Read these off the row that follows.
1) Read off the entry just left of the largest entry.
2) Read off the 2nd entry from the right.
3) Read off the third largest entry.
4) Read off the 3rd entry from the right.
5) Read off the 5th-last entry.
6) Read off the entry just left of the smallest entry.
7) Read off the entry just left of 17.2.
[  0.4 -14.0  17.2  24.5 -27.5  -9.4  31.7 -21.7 -44.0 -18.0  30.9]
1) -9.4
2) -18.0
3) 24.5
4) -44.0
5) 31.7
6) -21.7
7) -14.0

X =
[ -4.6   7.5   4.4 -46.6 -47.1  -4.4  53.2  24.4 -26.8   6.2 -37.5  25.8
 -46.1 -10.4 -24.5]
Give the 3rd entry from the left.
A: 4.4
Give the median entry.
A: -4.6
Give the 3rd entry from the end.
A: -46.1
Give the 2nd entry from the left.
A: 7.5
The entry just left of -47.1 is -46.6
Give the second largest entry.
A: 25.8
The 3rd largest entry: 24.4
The fifth-last entry is -37.5
The entry just left of the centre entry is 53.2
Give the entry just left of -37.5.
A: 6.2
Give the second entry from the end.
A: -10.4

B = [ 33.5 -45.1 -13.3 -42.9  26.4 -38.2  48.6]
Find the entry just left of 26.4.
Answer: -42.9
The entry just left of -45.1 -> 33.5
The entry just right of -42.9 is 26.4
The entry just left of 48.6 is -38.2
The entry just right of -45.1 is -13.3

Questions about the grid below.
1) Which number is the entry in the top-right corner?
2) Which number is the smallest entry in the last column?
3) Which number is the entry just left of 0.524?
4) Which number is the bottom-left entry?
5) Which number is the 2nd entry, reading row by row?
6) Which number is the fifth entry, reading row by row?
7) Which number is the entry in the bottom-right corner?
8) Which number is the largest entry in the last row?
[[ 1.055 -1.483  0.557 -0.865 -0.333 -2.411  0.748  1.282  0.159 -0.180]
 [ 0.436 -0.161 -0.268  0.061 -0.058 -0.259 -0.165 -0.735 -0.564 -0.760]
 [-1.134 -0.458 -0.149 -0.430 -0.370 -0.480 -0.367 -0.528 -1.194 -0.760]
 [ 0.054 -0.995 -0.900 -1.406 -0.907  0.002 -0.376 -0.872 -0.186  0.202]
 [-0.540  0.238 -1.843  1.285 -0.853  0.423 -1.347  0.469 -1.839 -0.824]
 [-0.248 -0.559 -0.869 -0.035 -0.763  0.258 -1.752 -0.508 -0.267 -0.349]
 [-1.015  1.106  1.957 -0.386  0.071 -0.845  1.185 -1.345  1.508 -1.912]
 [-1.257 -1.331  0.586 -1.602  0.029 -2.005  0.306  0.524  1.178 -0.196]
 [ 0.413 -1.273 -0.102 -1.808 -1.121  0.445 -1.205 -0.391 -0.395 -0.904]]
1) -0.180
2) -1.912
3) 0.306
4) 0.413
5) -1.483
6) -0.333
7) -0.904
8) 0.445

M =
[[-0.200 -0.200 -0.107 -0.224  0.030  0.001  0.100 -0.052 -0.014]
 [-0.081  0.017 -0.217 -0.298 -0.100 -0.113 -0.018 -0.100  0.077]
 [-0.079 -0.072  0.150  0.083  0.024 -0.033  0.000 -0.046 -0.180]
 [-0.180 -0.114 -0.009 -0.181  0.044  0.041  0.142 -0.034 -0.044]
 [-0.074 -0.001 -0.029  0.163 -0.067 -0.223 -0.036  0.016  0.021]
 [-0.076  0.124 -0.126 -0.194 -0.058 -0.105  0.081 -0.028  0.068]
 [ 0.018  0.163 -0.021 -0.149 -0.082  0.029 -0.033 -0.065 -0.215]
 [-0.197 -0.184 -0.089 -0.222  0.033  0.012  0.111 -0.049 -0.017]
 [-0.077 -0.040 -0.244 -0.292 -0.130 -0.129 -0.091 -0.131  0.072]
 [-0.059 -0.109 -0.247 -0.213 -0.186 -0.156 -0.214 -0.159  0.043]
 [ 0.028  0.165 -0.012  0.002 -0.146 -0.021 -0.105 -0.036 -0.202]
 [-0.085 -0.267 -0.068 -0.207 -0.107  0.011 -0.215 -0.219 -0.150]
 [-0.181 -0.116 -0.011 -0.184  0.044  0.039  0.142 -0.034 -0.044]
 [-0.196 -0.172 -0.076 -0.217  0.037  0.018  0.120 -0.046 -0.022]]
Indices start at 1.
The bottom-left entry is -0.196
Read off the entry just right of the largest entry.
A: -0.012
The entry in the top-left corner: -0.200
Read off the entry directly below -0.150.
A: -0.044
Read off the entry in the top-right corner.
A: -0.014
The entry just right of -0.172 -> -0.076
The entry directly below the largest entry -> -0.267
The entry at row 2, column 1 is -0.081
The entry at row 3, column 1: -0.079
Read off the bottom entry of the column that holds the largest entry.
A: -0.172
The entry in row 1 and column 2 is -0.200
The entry directly below 0.039: 0.018
Read off the smallest entry.
A: -0.298
Read off the entry directly above the smallest entry.
A: -0.224
The bottom-right entry: -0.022
Read off the entry directly above the largest entry.
A: -0.109
Read off the entry just right of the smallest entry.
A: -0.100
The entry at row 3, column 3: 0.150
Read off the entry just left of the smallest entry.
A: -0.217
The entry directly above 0.011: -0.021
The bottom entry of the column that holds the smallest entry is -0.217
Read off the entry in row 1 and column 3.
A: -0.107
